Turns in one plane each, and the order they were made in; the first pair answered:
K48 (before -> after):
[-0.234,  1.834,  1.958, -0.833,  1.320, -0.281,  0.596,  1.891,  1.087,
 -0.756,  0.670, -0.415, -0.131,  3.214]  ->  [ 0.744,  1.628,  2.371,  1.356,  1.193, -0.258,  0.675,  1.433,  0.893,
 -0.508, -1.052, -0.639, -0.749,  2.894]
[ 0.333,  0.365,  0.979,  0.269, -1.247,  0.170, -0.173, -0.166, -0.553,
  0.094, -1.927,  0.355, -0.431, -1.487]  ->  [-0.381, -0.317,  0.954, -1.443, -1.078,  0.559, -0.082,  0.104, -0.580,
 -0.264, -0.996,  0.951, -0.063, -1.471]
[ 0.657,  0.190, -0.268, -0.204,  0.358,  0.885,  0.048,  0.385,  0.405,
  1.000, -0.840,  1.287,  0.487,  0.579]  ->  [ 0.436,  0.382, -0.290, -0.631,  0.320,  0.832, -0.070,  0.485,  0.432,
  0.953, -0.395,  1.202,  0.752,  0.762]
K200 (before -> after):
[-1.239,  3.964, -1.124, -1.567, -0.445, -2.143, -1.023,  0.127,  0.926,
  0.027,  2.310, -2.190,  0.439,  0.966]  ->  [-2.001,  2.760, -1.265, -1.887,  0.553, -2.126, -0.721, -0.249,  1.265,
  0.255,  2.954, -1.203,  1.217,  2.001]
[-0.194,  1.773,  0.232, -1.095, -1.178,  0.141,  0.824,  0.417,  0.893,
 -0.093,  4.178, -0.965, -3.332, -2.052]  ->  [-1.283,  0.034, -0.150, -1.827,  0.496,  0.259,  1.299, -0.056,  1.141,
  0.336,  5.220,  0.666, -1.997, -0.736]
[ 0.833, -0.067,  0.256,  0.997, -0.156, -0.123,  0.175, -0.500, -1.356,
  0.825, -2.481,  0.997, -1.757, -0.748]  ->  [ 0.600,  0.229,  0.326, -0.760, -1.055,  0.120,  0.012,  0.196, -1.611,
  0.369, -1.967,  0.755, -1.847, -1.594]
[-0.326, -1.959,  1.869,  1.888, -3.008,  1.136, -2.829,  1.202, -1.445,
 -0.393, -0.514, -0.117, -0.944, -3.857]  ->  [-1.527, -3.183,  1.599, -0.653, -2.552,  1.572, -2.673,  1.405, -1.386,
 -0.576,  1.060,  1.003, -0.056, -3.484]
K71 (before -> after):
[-1.538,  0.521, -0.456, -0.216, -0.056, -0.274, -0.149, -1.594,  0.252,
  0.127,  2.830, -2.131,  1.028,  0.974]  ->  [-1.013,  1.408, -0.057, -0.121, -0.867, -0.245, -0.507, -1.207,  0.021,
 -0.070,  2.417, -2.967,  0.334,  0.238]
[-0.039, -1.588, -0.923, -0.112,  1.123, -0.753, -0.016,  0.323, -1.401,
  0.288, -0.503, -0.477, -0.732,  1.724]  ->  [-0.045, -1.058, -0.997,  0.229,  1.214, -1.086, -0.112,  0.130, -1.126,
  0.372, -0.311, -0.797, -0.573,  2.019]
[-1.259, -1.516, -0.905, -2.804,  0.738,  0.337,  0.279,  0.121, -0.158,
 -0.232,  1.722,  1.305,  1.070,  1.282]  ->  [-1.581,  0.320, -1.252, -2.072,  1.013, -0.558, -0.042, -0.067,  0.583,
 -0.125,  2.176,  0.423,  1.264,  2.068]
[-1.615, -0.487,  0.547, -1.217,  2.088, -0.804,  0.258, -1.479, -0.196,
 -0.268,  1.778,  0.582,  0.797,  0.938]  ->  [-1.466,  1.181,  0.363, -0.461,  1.643, -1.346,  0.025, -1.469,  0.196,
 -0.303,  1.802, -0.652,  0.719,  0.977]
K129 (before -> after):
[-0.166,  1.807, -1.590,  0.202, -0.540,  0.524, -0.471, -0.653,  0.090,
 -0.141, -0.568, -0.917,  1.015,  0.777]  ->  [ 0.224,  1.466, -1.232, -0.574, -1.196,  1.025, -0.546, -0.296, -0.522,
 -0.501, -0.965, -0.976,  0.399, -0.249]
[-0.813,  1.957, -0.624, -0.290,  0.976, -0.755,  0.074, -0.120,  1.449,
  0.432,  0.726, -0.178,  0.408,  0.878]  ->  [ 0.167,  1.306,  0.157, -1.691, -0.951,  0.327,  0.076,  1.005,  0.102,
 -0.189, -0.381, -0.395, -1.161, -1.450]
[ 0.589,  0.666,  0.586,  0.481, -0.187,  0.911, -0.294,  0.258, -2.424,
  1.117, -3.161, -0.391, -2.656, -1.876]  ->  [-1.160,  2.041, -0.821,  2.061,  2.852, -1.140, -0.397, -1.463, -0.074,
  1.923, -0.975, -0.320, -0.212,  1.976]
[-0.211, -0.172,  0.695,  0.342, -0.993, -2.056,  0.712,  2.413, -0.851,
  0.373, -1.041, -1.358, -2.646, -0.829]  ->  [-0.664,  0.264, -0.102,  2.090,  0.710, -2.928,  0.924,  1.334,  0.247,
  0.896, -0.399, -1.217, -1.632,  1.085]
K470 (before -> after):
[ 1.024, -0.898, -1.270, -2.495,  0.246,  1.464, -0.912, -0.099, -1.192,
 -1.663,  0.123,  0.337, -0.376,  0.333]  ->  [ 1.596,  0.624, -1.070, -1.932, -0.604,  0.987, -1.287, -0.023, -1.121,
 -1.832, -0.404, -1.084, -0.926, -0.248]
[ 1.331,  1.092, -0.915,  2.229,  0.953, -0.051, -0.881, -1.686,  1.552,
  0.980, -0.229, -1.454,  1.444,  0.878]  ->  [ 0.651, -0.763, -1.010,  1.268,  1.954,  0.492, -0.430, -1.877,  1.414,
  0.985,  0.416, -0.144,  2.084,  1.561]
[ 2.894,  0.600,  0.327,  6.224,  1.650, -0.789, -0.256, -1.350,  2.105,
  1.308, -2.811, -1.196, -0.071,  1.277]  ->  [ 0.304, -4.423, -0.316,  1.737,  4.026,  0.527,  0.740, -1.540,  1.847,
  1.505,  0.157,  2.630,  2.124,  3.010]
[-0.251, -2.239,  1.120,  2.417,  0.337, -0.568,  1.467,  0.967, -0.423,
  0.297, -1.159,  0.237,  0.533,  0.580]  ->  [-1.527, -2.553,  0.775, -0.594,  0.367, -0.253,  1.415,  1.471, -0.421,
 -0.184,  0.782,  0.714,  1.322,  0.815]
Then:
Between the rows of a pair lie 2 to 3 turns.
[ 1.112, -4.241,  0.594, -1.281,  2.097, -0.020,  0.526, -2.783, -0.256,
  0.018,  0.968,  2.982,  1.110,  1.157]  ->  [ 2.019,  3.789,  0.739, -1.883, -2.304, -1.748, -1.579, -0.841,  0.272,
 -1.327,  1.236, -2.675, -0.918, -1.260] : K470, K470
[-3.081,  6.198,  0.305, -0.119,  0.016, -0.227, -0.226,  1.196,  2.038,
  1.108,  0.545,  0.467,  1.564,  0.517]  ->  [-3.577,  5.388, -0.059,  0.036,  1.148, -0.330,  0.132,  0.694,  2.327,
  1.335,  0.759,  1.244,  2.187,  1.387] : K200, K200
[ 1.179,  0.600,  2.184, -0.034, -1.048,  0.565,  0.318, -0.707,  0.077,
 -0.533, -1.285,  0.701, -2.306,  0.255]  ->  [ 1.082, -0.603,  2.099,  0.347, -0.110,  0.736,  0.625, -1.130,  0.138,
 -0.245, -1.223,  1.619, -1.852,  0.967] : K71, K71, K200
[-1.632,  2.345, -1.113, -1.891,  0.241, -1.293, -0.174, -0.202,  2.047,
  0.108,  3.107, -0.505,  1.469,  2.209]  ->  [ 1.080,  3.221, -0.201,  3.490, -0.609, -1.396, -0.059, -0.765,  1.610,
  0.633, -0.854, -2.072, -0.656,  0.921] : K71, K470
[ 1.585,  0.046,  0.764, -0.764, -2.756,  1.235, -0.105,  0.977, -1.778,
 -0.793, -1.700, -0.570, -2.330, -2.966]  ->  [ 1.190, -2.443,  0.928, -1.458, -1.675,  1.969,  0.528,  0.571, -2.069,
 -0.519, -1.467,  1.245, -1.901, -2.546] : K470, K200
[ 0.328, -1.890, -0.261,  2.639,  1.347,  2.279,  1.676, -1.756, -1.580,
  0.439, -1.201,  0.195, -1.303,  0.184]  ->  [ 1.029,  0.422, -0.149,  2.983,  0.214,  2.072,  1.063, -1.350, -1.594,
  0.111, -1.665, -1.415, -2.180, -0.664] : K71, K200
[-0.991,  1.420, -1.098,  3.720,  1.545, -0.858, -0.131, -2.483,  1.079,
  1.418, -2.389, -1.994, -1.167, -0.931]  ->  [-0.558,  0.260, -0.709,  3.834,  1.360, -0.296,  0.107, -2.329,  0.587,
  1.426, -2.988, -1.467, -1.571, -1.468] : K470, K200
[ 0.564,  0.739,  0.937,  2.128,  0.659, -0.033,  0.674, -0.911, -0.041,
 -0.123, -1.177, -0.721, -0.533, -0.737]  ->  [ 0.469,  0.575,  1.143, -0.090, -0.569,  0.709,  0.492, -0.011, -0.640,
 -0.619, -0.913, -0.981, -0.904, -2.090] : K71, K200
[ 0.058,  2.502, -0.279, -1.208, -1.620,  0.420, -0.521,  1.072,  0.487,
 -0.152,  0.593, -2.282, -0.424, -0.888]  ->  [ 0.549, -2.450, -0.031,  2.109,  1.309,  1.266,  0.945, -0.698,  0.147,
  0.896, -1.157,  1.026,  0.187,  0.446] : K470, K470
